In the rows, zero is written as 128.
The rows of Z fall into 4 groups, and each row is roughly a mix of its group's hidden directions.
Z, 107 rows:
[[149  95 126 159 183 120 105 139 132 147]
 [140 121  71 124 156 103 163 136 115 145]
 [118 133 148 111 118 158 108  70 159 123]
 [120 143 125 158 140  67 136  91 138 132]
 [164 112 186 151 126 138 153 136 132 148]
 [ 86 116 131 135 142 165 177 125 146 110]
 [111 142  85 144 109 148 124 119 122 184]
 [106 118 160 137 111 167  73 129 128 122]
 [158  94 169 137 106 114 144 159 137  99]
 [158 154 158 101 163 105 120 104 120 159]
 [ 82 142 111 120 154  95  86 123 145 122]
 [148 118 137 100 147 191 114 149 109 126]
 [137 135 147 137 139 161 169 139 120  74]
 [ 99 153  88 112 146 155 130  87 137 151]
 [116 136 116 114  78 174 151 159 125 125]
 [132 132  85 156 140 170 143 104  96 113]
 [ 82 115 146 131 160 104 111 153 155 100]
 [156 152  87  91 101 146 134 125 144 157]
 [ 95 110 126 128 155 140 148 179 164 120]
 [144 102 117 173 170 109 118 141 138 160]
 [142 142 140 145 130  85 132 134 162 180]
 [142 153 134 134 124  92 132 136 161 185]
 [156 106 134 166 173 109 130 153 139 154]
 [116  97 160 116 127 148  70 140 139 110]
 [148 107 125 173 188 122 123 130 129 136]
 [121 130 172 114 109  96 114 152 160 163]
 [102 167 142 152  89 136  86 135 122 114]
 [143 155  92 161 112 130 107 151 108  88]
 [ 99 116 140 128 122 173 176 134 154 108]
 [132 162  71 146 133  98 130 154 137 141]
 [130 117  86 128 120 137 175 170 151 134]
 [ 96 133 127 162 155 114 132 173  90 127]
 [141 114 149 148 166  70 122 116 142 113]
 [104 132 170 134 166 122  80 107 129 134]
 [140  95 115 159 133 123 125 177 146 167]
 [108 144  91 127 148 143 150  83 105  98]
 [113 142 169 131 139  82  85 108 132 125]
 [157  98 156 127 183 129 105 138 127 108]
 [146 132 113 136 157 186 127 137 109 165]
 [ 81 136 122 119 158 113  78 111 129 108]
 [141  71 156  92 155 137 136 116 134 118]
 [150 121  82 122  95 146 174 147 123 121]
 [ 98 146 175 134 108 165  94 122 136 119]
 [139 153 171  97  87 109 137 145 125 102]
 [162 142 141 146 113  93 143 130 149 180]
 [124 118 134 142 131 160 148 116 133 196]
 [ 94 131 120 137 140 168 132  95 131 178]
 [ 95 164  91 103 132 100  95 124 143 139]
 [128 124 181 148 122 110  77 123 116 113]
 [129 148 126 141 111 129 129 198 102 139]
 [132 148 107 159 140 105 136 115 132 190]
 [162 146 147 101 163 167 125 128 107 157]
 [185 133 118 105 102 100  97 121 129 144]
 [ 70 147 111 141 165 148 127 110 114 137]
 [160 135 104  91 110 135 118  82 156 144]
 [134 164 132 120 133 114 124 135 158 192]
 [159 131 108 128 143  77  91 116 102 145]
 [123 113 183  97 119  99 122 139 156 149]
 [135 118 140 134 105 140 168 190 129 115]
 [130 159 121 108 118 137  77  85 133 151]
 [120 117  89 144 124 150 105 138 126 187]
 [146 135 182 124  93 117 152 119 110  98]
 [ 97  91  83 153 110 140  97 136 134 138]
 [149 101 147 127 187 120  95 116 123 111]
 [132 158  85 132 137  87 158 140 141 157]
 [ 88 133 146 111 124 125  70 128 144 101]
 [119  96 100 135 154 172  83 135 131 128]
 [107 112 118  90  88 111  83 130 137 149]
 [118 115 104 170 107 158 162 164 135 116]
 [159 130  87 127 143  82 126 147 100 149]
 [162 127  97 138  90 103 172 141 136 142]
 [147 126 134 122 131 105 183 128 138 178]
 [117 106 144 128 142 164 106 104  91  85]
 [ 95 116 170 139 162 101 109 146 154 112]
 [127 163 153  75 102 141 140 111 115 105]
 [ 91 152 122 155 156 116  99 147  87 140]
 [147 146 150 134 101  70 141 140 153 147]
 [132 127 134  87 142  78 154 117 134  90]
 [119 122 110 146 127  75 148 158 169 136]
 [154 151  98 118 108 140 160 143 141 177]
 [171 115 137 150 110 132 176 146 139 158]
 [132  86 110 177 158 148 125 155 134 119]
 [147 123 164  91 138  78 102 128 139 140]
 [133 140  72 143 142 135 115 129 108  80]
 [166 133 128 152 104 107 117 185 135 139]
 [107 190 110 150 100 102 125 134 129 136]
 [148 114 152  73 135 154  93 146 119 138]
 [115 115 104 151 137 184  89 121 112 113]
 [156 107 157 101 153  97  94 145 137 155]
 [112 166 130  95  72 134 153 122 125 124]
 [118 134 129  93  66 130 135 160 138 142]
 [102 116 138 122 144 170 151  78 119 152]
 [160 122 103 130  99 143 182 154 134 143]
 [106 163  75 117 136 150 139 141 117 160]
 [118 120  75 128 166 130 127 135 149 170]
 [ 88 146  78 108 131  98 108 134 143 114]
 [128 150  63 114 144 126 144 130 117 161]
 [141 153 169 137  85 118 148 121 104  94]
 [128 105  88 162 165 143 123 106 128 163]
 [120  93 132 153 154 108 174 158 117 105]
 [119 186 109 156 103 116 155 118 114 139]
 [151  98 171 142 133 172 155 140 116 117]
 [ 95 125 152 122 143 105 135 175 167 111]
 [112  96 148 116 147 173 143  86 122 148]
 [116  95 158 149 161 100 119  91 125 102]
 [136 134  94 111  98 132 175 170 144 126]
 [160  91 121 111 158 127 180 116 124 139]]

Each list below has two rows that fit no group; the rest each fit one group, if only roughly. Name those rows in the order they come.
    q_424: [114  98 104 167 165 120 100  97 125 113]
    q_551: [123 137 158 132 165 161  92 100 118 159]
    q_690: [ 91 148 129 128 132 160 142  71 115 143]
    q_393: [ 76 147 148 123 147 142 118  85 116 107]
    q_363: [127 149 123 170 121 136 189 149 135 132]
    q_640: [156  93 164  99 148 136 113 164 133 106]
    q_225: [114 151 145 111  77  87 151 128 147 116]
    q_336: [116 135  72 112 101 128 158 158 134 107]
    q_829: [162 135 175 141 138 153 166 102 116 120]
    q_945: [132 145  65 116  96 100 126 118 112 120]
    q_443: [ 88 161 136 141 111 123 124 111 144 180]
    q_96: [142 132 127 143 120 157 151  98  88  81]
    q_78: [136 180 125 122 124 123 150 102 119 178]
    q_501: [162  89 135 141 132  92 159 159 117 108]

q_393; q_829
    q_810: [157 149  88 125 130 103 146 169  95 126]
    q_313: [133  84 125 166 164 105 102 133 137 105]
    q_221: [149 168 100  93  83 128 142 129 121 144]
    q_144: [115 126  64 119 145 115 138 142 114  93]
    q_702: [138 110 186 143  96 162 131 129 109 128]
    q_637: [109 155  96 114 127  97 135 160 168 155]
    q_547: [183 122  94 106 111 103 146 149 130 144]
    q_633: [126 153 159 130  88 154 104 174 124 130]
    q_143: [142 143 137 166  97 157 151 121 106 171]
    q_34: [105 175 121 125 116 149  79 133 116 154]

q_810; q_144
    q_618: [132  90 157 159 154  86 127 135 111 105]
    q_586: [118 169  82 104 131 143 120 105 124 164]
    q_462: [ 83 120 136 120 174 160 100 142 140 117]
    q_758: [112 111 190 135 123 144 111 106 145  98]
    q_909: [ 95 148 142 107 109 184 104 136 129 147]
    q_529: [142  94 148  99 145 137 129 110 116  72]
    q_560: [110 153 103 124 112 161 159 178 128 141]
    q_338: [118 175 104 103 117 156  98 116 123 161]
    q_298: [127 157  99 116 138 119 140 135 133 194]
    q_998: [157 108 158 135 134  85  85 109 120 111]

q_909; q_298
    q_314: [130 127 188 142  98 135  99 154 127 109]
    q_546: [156 109 160 147 137  76  98 126 111 117]
    q_797: [121 148 174 138  99 138  73 127 124 123]
    q_107: [119 135 115 175 125  76 150 127 147 152]
    q_465: [108  90 129 126 162 142 113 147 148  79]
    q_896: [132  93  97 159 145 149 116  88  98 119]
    q_312: [149 174 135 116 101 139 170 144 122 160]
    q_65: [115 164 101 109 134  77 153 115 131 105]
    q_227: [175  87 141 126 120  93 152 140 137 105]
    q_172: [115 121 148 127 145  92 122  95 128  71]
    q_350: [119  76 130 102 162 166 142 127 126 111]
    q_180: [105  98  99 178 138 132 120 125 130  87]
    q_583: [122  75 130 123 116 111  93 166 148 112]
    q_683: [136 122  87 129 139 122 188 160 122 131]

q_465; q_350
    q_483: [138 158  73 170 124 142 139 136 111 141]
    q_841: [149 106 108 145 132 117 136 149 167 182]
    q_32: [123 122 115 113 110 138 109 104  87  72]
    q_733: [ 97 161 127 116 123 163  94  88 139 145]
    q_226: [111 146 128 161 104 157  73 148 128 136]
    q_540: [104 147 122 147 160 106  82 111  94 142]
    q_717: [105 137 150 147 126  79 134  96 168 136]
    q_432: [169 100 127 128 122 101 109 182 139 119]
    q_971: [152  88 140 139 123 166  97 136 112  89]
    q_341: [148 152 115 134 137 150 147 141 125 194]
    q_646: [160  83 136 111 154 146 137 123 110  86]
    q_471: [131 136 102 128 151 118 184 105 122 167]

q_841; q_717
    q_823: [184 102 123 124 122  79 134 145 123 124]
    q_822: [ 98 116  96 109 126 135 151 168 135  84]
    q_368: [145 147 109 106 106 147 171 169 143 149]
    q_450: [114 119 100 114 136 159 192 135 144 132]
    q_410: [130  96 136 109 150 108 115 162 168 165]
    q_721: [113 103 149 110 139 114 107 115 131  65]
    q_66: [116 153 118  99 133  64 137 132 150 114]
    q_126: [146  84 124 135 145 111 181 123 138 101]
    q_276: [161  94 128 138 131  91 163 165 120 112]
    q_200: [109 151  85 106 121 172 155 121 141 147]
    q_440: [131 114 164 116  88 175 107 114 147 138]
    q_811: [127 141 169  94 137 131 169 140 132  87]

q_440; q_811
    q_868: [141 145 150 156  93 153 125 112  95  86]
    q_152: [174  99 164 132 105  97 125 151 131 108]
    q_630: [139 157 149 100  86 173 133 103 132 127]
    q_949: [145 103 117 158 103  75 137 113 120  98]
    q_666: [168 147 114 100  82 143 137 157 143 142]
    q_682: [139 122 162 145 107 142 139 141 138 191]
    q_159: [ 93 149 116 117  75 131 148 114 125  93]
    q_232: [162 106 150 133 123 145 147 122  95  76]
    q_4: [146 161 155 131 146 147 176 118 118  92]
    q_545: [154 130 135  84 160 132 101 134 143 172]
    q_732: [ 99 102 160 142 151 136 135  81 145 101]
    q_153: [141 111 179 148 157 165 137 137 135 156]

q_630; q_545
    q_138: [ 89 106 112 120 149 122 134 166 142  81]
    q_579: [ 90 143  83 132 156 147 164 134 117 143]
    q_256: [106 172 123 132 106  84 114 152 153 148]
    q_688: [114  80 116 116 142 114  70 127 137 132]
    q_311: [116 118 151  99 117 186 102 147 109 123]
    q_147: [113 144 180 134 155 113  93 128 151 155]
    q_325: [148  99 171 109 118 115  99 153 135  91]
    q_508: [161 145 154 125  83 130 103 171 119 134]
    q_700: [158  93 125 138 132  90 166 163 121 112]
    q_307: [152 116 160  92 164 118 120  83 118 131]
    q_359: [ 96 170 128 123 124 158  83 107 124 148]
    q_737: [137 126 126 159 106 169  81 152 111 108]
    q_445: [122  92 182 147 129 123 130 117 139  87]

q_311; q_307
    q_888: [129 157 139 146 135  82 127 166 155 159]
    q_216: [122 142 113 139 128  77  88  87 124 137]
    q_786: [156 111 102 154 131 165 114 138  99  87]
    q_875: [127 117 152 164 143  77 100  98 123 124]
    q_918: [150 128 173 148 132 107 101  83 114 146]
    q_486: [138 140 123 125 121 170  91  90 112 166]
    q_387: [103 115  81 139 116 142  88 128 122 167]
    q_928: [ 95 172 106 115 119 174 115 133 128 153]
    q_794: [100 169 118 150 106 118 120 142 145 177]
    q_553: [118 179 129 144 101  94 144 141 138 164]
    q_623: [133 141 134 139 112 147 158  87  92  86]
    q_509: [114 131 129  76  89 167 106 133 119 116]
    q_231: [116 128 151  87  81  97 123 140 143 101]

q_888; q_486
    q_330: [153 107  79 147 103 105 168 126 131 119]
    q_484: [111 160 109 112 139 104 161  94 115  89]
    q_396: [ 91  83 160 138 123 126 112 124 140  86]
    q_3: [137 121 155  75 134 165 108 138 113  99]
    q_839: [129 144 147 127 108 132 133 104  97  64]
    q_754: [123 130 177 133 147 118 156 141 125  76]
    q_665: [122 111 109 188 146 136 154 137 134  94]
    q_552: [122 151 134 113 161 173 111 128 140 175]
    q_154: [125  93  78 157 153 142 119 100 111 120]
    q_391: [179 102 113 122 119  93 157 158 126 124]
    q_890: [114 123 122 158 155  82 121 132 169 156]

q_396; q_754
    q_917: [153 124 148 101 128 127 136  74 136  86]
    q_129: [ 98 101  94 145 138 114 153 162 149  96]
    q_332: [138 108  86 138 145 160  86 143 119  97]
    q_61: [142 144 162 114  79 160 114 159 142 120]
    q_369: [164 142 168  81 134 121 131 149 129 157]
    q_490: [165  83 126 131 142  79 140 109 128 117]
    q_979: [184 126  96 115 116  90 138 145 122 144]
    q_431: [121 116 173 156 107 141  95 132 123  84]
    q_416: [101 125  84 122 163 149 106 103 123  94]
    q_428: [ 73 124 138 161 168 120 135 122 110 111]
    q_18: [153 116 142 109 137 124 182 101 106  97]

q_917; q_431
    q_937: [122 143 127 113  70 106 148 156 146 158]
    q_865: [146  87 150 142 135  92 160 154 118 100]
    q_439: [102 174  98 115 120 170 120 133 126 157]
    q_645: [118 117 102 182 142 167 156 137 121 117]
    q_576: [105 117 184 131 156 124 124 159 160 122]
    q_378: [127 134 113 110 132 190 153 158 137 152]
    q_514: [129 168 149 126 114  97  93 129 156 165]
    q_899: [124 119 156 124 147 101 105 142 130  65]
    q_969: [ 97  97  94 133 146 154 111 113 105  89]
    q_125: [142 130 170 116 107 131  76  93 135 119]
    q_753: [142 158  86 123 132 105 102 145  96 162]
    q_572: [130 162 153 116 141 119 162  85 117  91]
    q_935: [133  99 109 138 172  83 140  96 118 121]

q_514; q_899
    q_671: [100 125 126 137 125 152  60 146 144 134]
    q_240: [140 155 163 126 145 137  97 104 128 179]
    q_75: [ 82 156 104 126 124 176 150 139 132 143]
    q_573: [148 115 120 113 177  95 169 108 139 135]
    q_274: [139 113  61 136 163 140 113 138 121 120]
    q_344: [117 129 101 124 158 100 134 141 161 181]
    q_862: [169 127 111 126 114  93 131 179 103 137]
    q_31: [158 115  96 168 133 130 140  91 116 164]
    q_962: [106 123 157  91 138 124 138  83 123  88]
    q_539: [120 121 128 145 166 136 138 153 168 177]
    q_106: [173 149 129 103  83 130  95 136 141 144]
    q_400: [101 118 105  89 169 107 115 111 147 100]
    q_966: [128 114 134 132  97 103 150 183 155 149]
    q_799: [148 125 121 160 132 117 152 168 145 179]
    q_203: [127 156 107 119 103 137 157 109  88  85]

q_573; q_203
